In the rows, zero is written as 128.
One turn sends every row of this set to another row. A few are shown first. Where does it send the rows asked after them?
Q_767: [152 144 115 133 155 115 149 155  91 123  97 115 151 133  92 148 116 119
 108 131 120 126 121 105 112 145 114 136 101 147 121 133 139 147 152 174
 117 125 124 138 119 102 134 111 124 116 131 130 107 106 109 144 135]
Q_175: [137 157 124 153 142 105 130 155 122 117 151 118 150 139  85 145 141 120
 123 152 136 123 102  96 147 134 122 146 126 118 142 103 124 140 112 122
 104  75 107 112 109 104 142 133 117 122 121 143 148 131 137 118 130]
Q_419: [133 165 127 147 149 112 139 153 112 114 155 119 153 133  94 142 137 112
 123 141 137 132 105 108 140 135 121 145 114 120 140  90 127 137 122 113
 112  71 109 119 118 100 156 125 119 118 123 133 144 127 143 113 118]
Q_763: [109 161 140 115  91 123 130 127 145 129 121 120 107 137 123 167 105 127
 137 100 142 105 134 135 119  88 100 118  96 151 137 103 124 137 122 101
 109 135 148 117 124 156 125  96 133 135 118 129 133 148 145 123 118]
Q_656: [108 155 142 118  90 121 127 125 156 132 118 116 107 140 121 164 107 127
 140 101 143 103 129 129 117  88 101 119  99 148 145 107 121 144 119 109
 107 139 146 115 119 158 113 100 134 135 120 134 138 146 141 125 124]
Q_979: [152 147 115 128 155 110 150 156  88 124  97 117 147 132  90 153 115 122
 104 128 116 126 122 108 113 144 118 136 103 144 116 126 143 140 151 167
 122 119 127 137 124  98 137 112 124 117 129 129 110 112 110 142 131]
Q_705: [106 158 143 116  90 126 130 124 150 131 119 118 109 140 122 166 111 122
 139  98 145 106 131 132 116  89 100 121  96 149 146 104 120 142 124 109
 108 139 148 116 122 156 117  99 132 133 121 129 132 146 142 124 120]
Q_930: [117 159 155 108 110 124 138 125 149 123 126 120 112 154 121 153  94 106
 124 103 127 105 139 151 116 115  98 113  99 139 129 102 135 146 122 102
 111 140 147 119 124 156 119  88 127 132 135 131 147 150 162 126 124]
Q_581: [144 141 132 128 126 142 140 144 125 110 123 113 123 132 108 157 115 115
 158 123 130 135 128 102 129 155 116 116 121  98 142 124 118 122 148 161
 102 103 139 128 126  85 141 115 102 103 136 125  83 111 120 107 154]
Q_18: [150 141 123 128 122 126 130 161 126 113 126 118 128 140  86 160 108 125
 145 141 125 119 130 100 138 145 121 118 133  89 124 141 122 102 131 147
  93  88 134 116 123  96 132 117 103 107 127 130 101 117 115 114 161]
Q_660: [109 163 141 116  93 118 129 133 150 130 118 123 109 139 117 167 103 131
 136 102 142 101 133 132 117  85 101 118 102 149 135 108 123 134 119 102
 105 131 148 112 125 158 121 101 138 138 117 132 140 150 143 126 119]
Q_101: [121 162 155 107 107 118 132 129 153 126 129 122 111 153 114 155  89 112
 121 109 128  99 138 151 117 110 101 112 105 135 123 107 136 142 118 100
 107 134 147 117 125 157 114  90 129 134 131 134 154 154 160 126 127]
Q_170: [148 135 126 129 118 133 131 151 134 114 121 110 125 134  94 158 117 122
 153 133 127 126 126  96 132 153 117 117 131  93 138 138 115 121 138 161
  97 102 133 116 122  92 127 121 101 104 133 133  92 113 115 112 167]
Q_269: [155 142 115 130 149 106 146 158  93 127  98 119 148 137  84 152 114 126
 104 135 118 120 119 103 116 140 119 138 110 142 116 137 141 141 142 171
 113 116 124 133 120 105 130 115 124 117 126 135 114 109 106 143 138]
Q_241: [122 155 153 109 103 118 131 130 159 128 125 121 110 155 109 154  93 113
 124 109 127 100 136 146 116 109 102 114 110 136 126 112 135 145 114 104
 105 137 146 115 120 159 105  93 128 134 132 138 156 153 157 131 135]
Q_649: [144 147 127 122 128 142 143 151 116 105 126 119 131 133 105 160 111 117
 154 121 125 135 133 110 130 154 119 117 120 100 131 119 124 111 151 149
 104  93 138 131 135  84 157 109 105 101 131 121  86 114 122 106 145]
Q_548: [153 147 112 129 152 110 149 160  88 125 100 118 148 137  87 153 113 123
 103 136 117 122 119 108 118 141 120 137 108 144 112 134 145 137 148 164
 115 114 124 135 126 103 135 112 124 117 127 134 115 110 107 144 135]
Q_415: [144 148 121 123 128 132 136 160 115 107 127 121 130 137  94 160 105 123
 146 131 126 126 134 107 136 146 122 118 127  93 117 130 128  97 144 140
  98  79 135 124 135  88 153 111 106 102 125 125 100 117 122 109 147]
Q_631: [133 151 134 152 147 124 137 138 126 117 148 104 144 130 107 138 153 109
 136 135 139 134  99  99 132 150 115 144 115 124 166  90 112 168 125 139
 113  96 108 120 104  94 136 132 112 118 134 136 127 121 138 113 129]
Q_973: [117 153 157 110 103 118 131 121 160 126 123 115 108 153 115 154  98 112
 125 109 127  99 133 144 114 117  99 115 106 135 134 111 129 156 116 111
 106 143 145 115 119 158 101  96 126 136 137 136 148 149 156 131 138]
Q_94: [136 150 129 155 140 110 129 147 127 121 146 108 146 134  94 142 148 116
 129 149 137 124  95  91 138 141 117 148 123 118 161 102 113 160 116 135
 105  92 103 113 103 101 123 134 111 120 129 145 140 126 137 121 138]
Q_579: [108 158 141 120  88 117 126 130 155 130 119 119 107 139 117 167 103 128
 137 104 143  99 129 130 119  86 100 120 102 146 142 112 122 136 117 104
 104 133 143 113 121 161 114 100 133 138 118 135 140 148 140 127 126]
Q_509: [117 154 157 112 108 124 134 122 155 123 125 117 109 151 120 150  97 108
 129 103 127 105 135 150 113 115  99 112  99 137 134 105 131 155 120 108
 111 145 149 121 119 157 110  92 128 133 138 134 146 146 159 127 133]
Q_182: [152 143 118 133 150 113 148 154  92 130  95 114 148 137  86 150 117 122
 106 133 118 122 117 105 113 146 116 135 107 144 121 135 139 150 148 173
 117 122 124 134 119 104 126 111 121 119 129 137 108 104 108 146 141]
Q_155: [131 161 130 149 154 126 142 139 115 109 152 116 152 128 108 140 145 105
 131 133 139 138 106 110 136 143 117 141 106 126 154  83 123 153 130 126
 115  88 107 126 116  93 154 124 116 117 129 131 128 123 143 112 116]

Q_649 moves to Q_170
Q_182 moves to Q_548
Where do these go?
Q_509 moves to Q_241
Q_94 moves to Q_419

One turn sends every row of this set to another row. A few are shown first. Where does it send the rows asked after them?
Q_265: [151 129 107 153 111 121 148 123 107 128 111 176 124 106 115 154 175 142
  99 150 136  82 135 122 131 155 107  91 130 164 151 104 118 142  88 123
 121 140 124 121 132 119 149 148 132 113 112 137 137 136 137  98 123  95
 140 128 148 131 142 133 107 111 141 116]
Q_20: [134 133 141 116 127 145  83 138 118 140 137 161 124 106 132 134 136 176
 148 147 129  90 133 167  97  96  95  90 143 138 122  74 116 127 121 162
 132 146 109 131 138 134 160 142 115 109  94 122 157 102 184 116 132 127
 118 159 135 111 119 140 107 111 111 142]
Q_195: [149 136 170 125 153 155 117 119 141 101 138 159 103 114 129 107 166 121
 150 141 123  92 150 129 119 107  88  98 138 166 117 117 142 101 119 158
 157 121  98 110 169 128 130 126 136  86  91 102 124 105 133 135 118 114
 112 100 119 131 124 153  98 124 129 128]
Q_562: [155 155 135 125 140 163 121 108 105 146 146 160 113 122 131 146 116 154
 175 135 135 118 115 153 135 116 135 136 150 172 115  96 162 145  65 143
 146 123 122 129 137 151 163 157 132  70  82 126 131 106 127 118 138 136
 122 125 147 116 119 122 120 137  95 120]
Q_502: [162 166 121 128 126 122 102 123 103 138 154 161  84 142 126 146 124 128
 175 126 128 116 120 169 123 132 120 129 120 167 140  75 140 147  80 123
 149 135 121 114 142 150 138 173 132  74  98 123 149 100 136 105 120 122
 114 115 125 124 129 125 123 132 115 122]
Q_592: [155 118 105 170 115 129 125 118  98 126 126 159 125 111 107 149 181 146
 115 143 136  88 130 117 139 148 111  92 115 143 132 114 118 121  95 133
 101 125 112 126 123 143 151 137 128 112 126 139 110 117 133  95 125  98
 147 131 158 126 136 156 109 109 143 125]
Q_477: [143 129 141 118 143 165 108 128 107 140 167 154 150 103 146 133 138 154
 135 157 145  91 149 175 101  87  93  99 141 165 118  93 132 138 103 170
 134 132 111 147 142 147 169 156 113  91  84 142 166 115 159 108 124 111
 111 149 149 111 116 133 108 120 110 143]
Q_64: [156 123 106 157 118 121 144 123 100 133 117 169 123 113 120 160 172 134
 102 150 134  87 115 121 136 149 112  94 114 169 147 121 132 142  96 123
 103 151 128 118 129 120 150 152 132 102 120 134 130 129 135 101 123  96
 139 127 145 130 140 141 109 122 147 122]
Q_134: [160 159 133 138 127 145 105 127 115 118 142 156  98 125 155 136 132 138
 184 141 118 118 114 146 127 130 113 130 145 164 115  93 178 139  72 143
 144 134 124 126 131 140 144 168 135  78  92 120 136  80 139 131 135 134
 119 126 117 111 122 112 112 140 108 116]
Q_65: [145 162 148 127 123 145 119 121 104 118 143 163 118 158 138 130 123 151
 169 162 116 117 123 167 132 135 122 129 144 179 116  99 150 137  79 114
 121 141 118 116 140 133 121 162 142  76  91 116 138 104 112 111 129 117
 114 123 128 104 116 126 111 145 100 115]
Q_154: [120 144 160 131 148 143 109 119 137 118 136 157 125 140 128 106 154 124
 172 151 112  82 151 130  99 108  95  91 123 163 119 116 142 123 108 165
 148 111  96 112 165 127 122 129 140  81  88 103 131 108 108 126 132 115
 121 117 134 125 133 163 108 130 121 150]
Q_229: [127 133 143 121 136 157 114 138 119 133 141 145 138 130 132 132 136 187
 153 158 133  78 144 172 104 108 101 113 143 150 118  85 113 129 125 152
 106 139 104 125 143 131 144 142 145 106  98 118 161 122 159 108 126 118
 116 154 150  96 134 144 117 119 100 160]
Q_697: [147 133 140 126 117 161  97 131 118 126 160 147 107 104 137 131 140 164
 157 170 133  80 129 171 115  98  95 110 151 155 106  87 122 116 104 165
 122 146 106 135 136 137 154 161 109 106  92 137 170 106 186 124 123 116
 116 152 137 106 111 127 106 117 103 136]
Q_143: [146 136 172 128 159 156 109 131 143 122 141 147 103  97 126 111 159 129
 163 161 113  91 131 126 113 101  87 107 131 156 128 112 157 109 105 166
 171 113 104 114 161 130 128 137 145  96  90 124 138 103 157 140 137 127
 126 119 130 136 126 148  98 133 125 150]
Q_887: [154 121 109 165 108 127 125 110 104 128 134 169 121 111 104 153 186 138
 118 127 137  97 134 120 129 153 113  96 125 147 138 121 121 123 102 146
 104 113 122 131 131 133 149 134 126 105 119 149 108 120 133  94 138  98
 154 133 157 125 142 146 109 107 139 126]
Q_51: [148 131 141 120 132 168 103 136 113 115 148 154 121 115 144 142 157 177
 143 141 138  88 141 179 110 106  87 102 153 147 101  86 108 116 122 174
 104 130 109 130 151 138 162 145 123  96  96 123 154 109 171 110 123 121
 115 154 131 104 132 127 101 108 117 139]
Q_22: [157 135  98 150 122 135 137 114 102 127 117 175 134 115 120 137 186 150
 109 148 126 113 137 107 142 146 113  89 124 163 147 119 133 127  89 129
 123 147 113 130 127 125 155 125 103 118 121 126 128 133 127 102 127  95
 131 109 153 108 132 144  99 128 147 107]
Q_854: [138 153 156 114 162 136 101 124 134 128 141 154  99 112 131 123 160 123
 157 132  97 107 144 128 107  89 105 109 100 166 143 115 134 130  97 155
 174 116  93 123 168 139 134 137 130  94 121 114 153 121 140 118 119 112
 122 100 131 132 139 145 116 138 134 154]
Q_901: [169 161 148 126 121 153 130 125 108 109 127 169  95 131 141 147 135 156
 161 133 120 118 109 160 142 131 117 130 158 181 118  84 157 128  85 129
 127 132 125 114 149 126 147 166 145  68  89 107 124  98 131 121 130 127
 115 122 117 111 132 114 111 136 105 109]
Q_851: [153 130 104 146 123 135 135 113 112 126 115 168 123 115 107 148 175 143
 111 148 120 107 132  98 138 130 101  81 116 170 146 131 134 126  96 131
 107 144 115 130 122 136 151 131 114 113 125 133 116 123 126  95 132  92
 134 110 161 105 126 150 102 127 150 116]
Q_975: [147 137 128 111 110 144  79 132 105 143 162 156 110 118 131 133 134 163
 146 147 125 102 133 170 117  81 104 120 132 151 126  72 106 114 111 155
 132 120  99 142 144 146 144 148 114 107 119 133 157 119 177 100 123 105
 113 139 157 113 136 155 110 117 110 152]
Q_445: [163 126 106 141 120 130 138 112 107 123 129 171 132 113 112 143 181 139
 111 145 128 124 135 110 137 136 115  89 126 168 146 136 129 119  95 135
 114 148 113 133 116 131 150 119 105 106 127 133 124 126 128 100 131  96
 136 110 153 109 130 144 102 128 151 109]
Q_778: [143 127 173 126 156 149 121 113 130 130 152 150 118 102 133 118 138 109
 145 153 130  82 147 136 111 106 110 118 135 165 122 122 140 126  95 150
 179 106 107 127 157 148 137 132 147  87  95 123 141 106 129 137 121 120
 118 105 137 151 113 161 115 123 106 134]
Q_339: [158 169 148 134 131 144 107 117 103 137 143 160 108 128 130 136 130 154
 173 133 100 126 110 162 135 142 122 134 142 167 130  86 149 135  81 120
 141 142 129 112 149 132 154 172 133  82  98 117 137  90 147 126 123 135
 127 125 122 101 101 116 115 139 100 115]
Q_214: [158 125 113 151 115 118 153 122 105 130 116 166 122 105 111 155 170 136
  99 142 139  85 130 117 131 149 120 103 125 170 154 115 120 133 101 125
 117 148 126 124 127 111 154 147 131 102 113 134 137 132 139 104 124  98
 139 130 149 127 151 127 113 117 150 116]
Q_892: [148 130  96 163 113 137 126 109 106 133 126 176 124 111 113 149 184 141
 117 135 132 100 133 119 139 164 106  97 129 144 132 118 121 121  96 142
 112 112 120 117 132 138 146 124 125 112 126 142 114 130 136  95 133 101
 147 123 156 126 135 159 102 110 140 127]
Q_231: [126 146 167 128 140 145  94 115 135 126 139 171 104 103 139  97 150 108
 157 149  98 101 138 122 111 103  96 100 129 157 114 113 140 116 101 147
 169 113  98 114 160 120 128 138 140  72 102 119 134 102 142 138 116 120
 131 115 124 134 116 152  96 128 134 145]

Q_51 moves to Q_901
Q_143 moves to Q_697
Where do these go?
Q_22 moves to Q_892
Q_592 moves to Q_64
Q_562 moves to Q_778
Q_231 moves to Q_20
Q_887 moves to Q_214
Q_502 moves to Q_854
Q_65 moves to Q_154

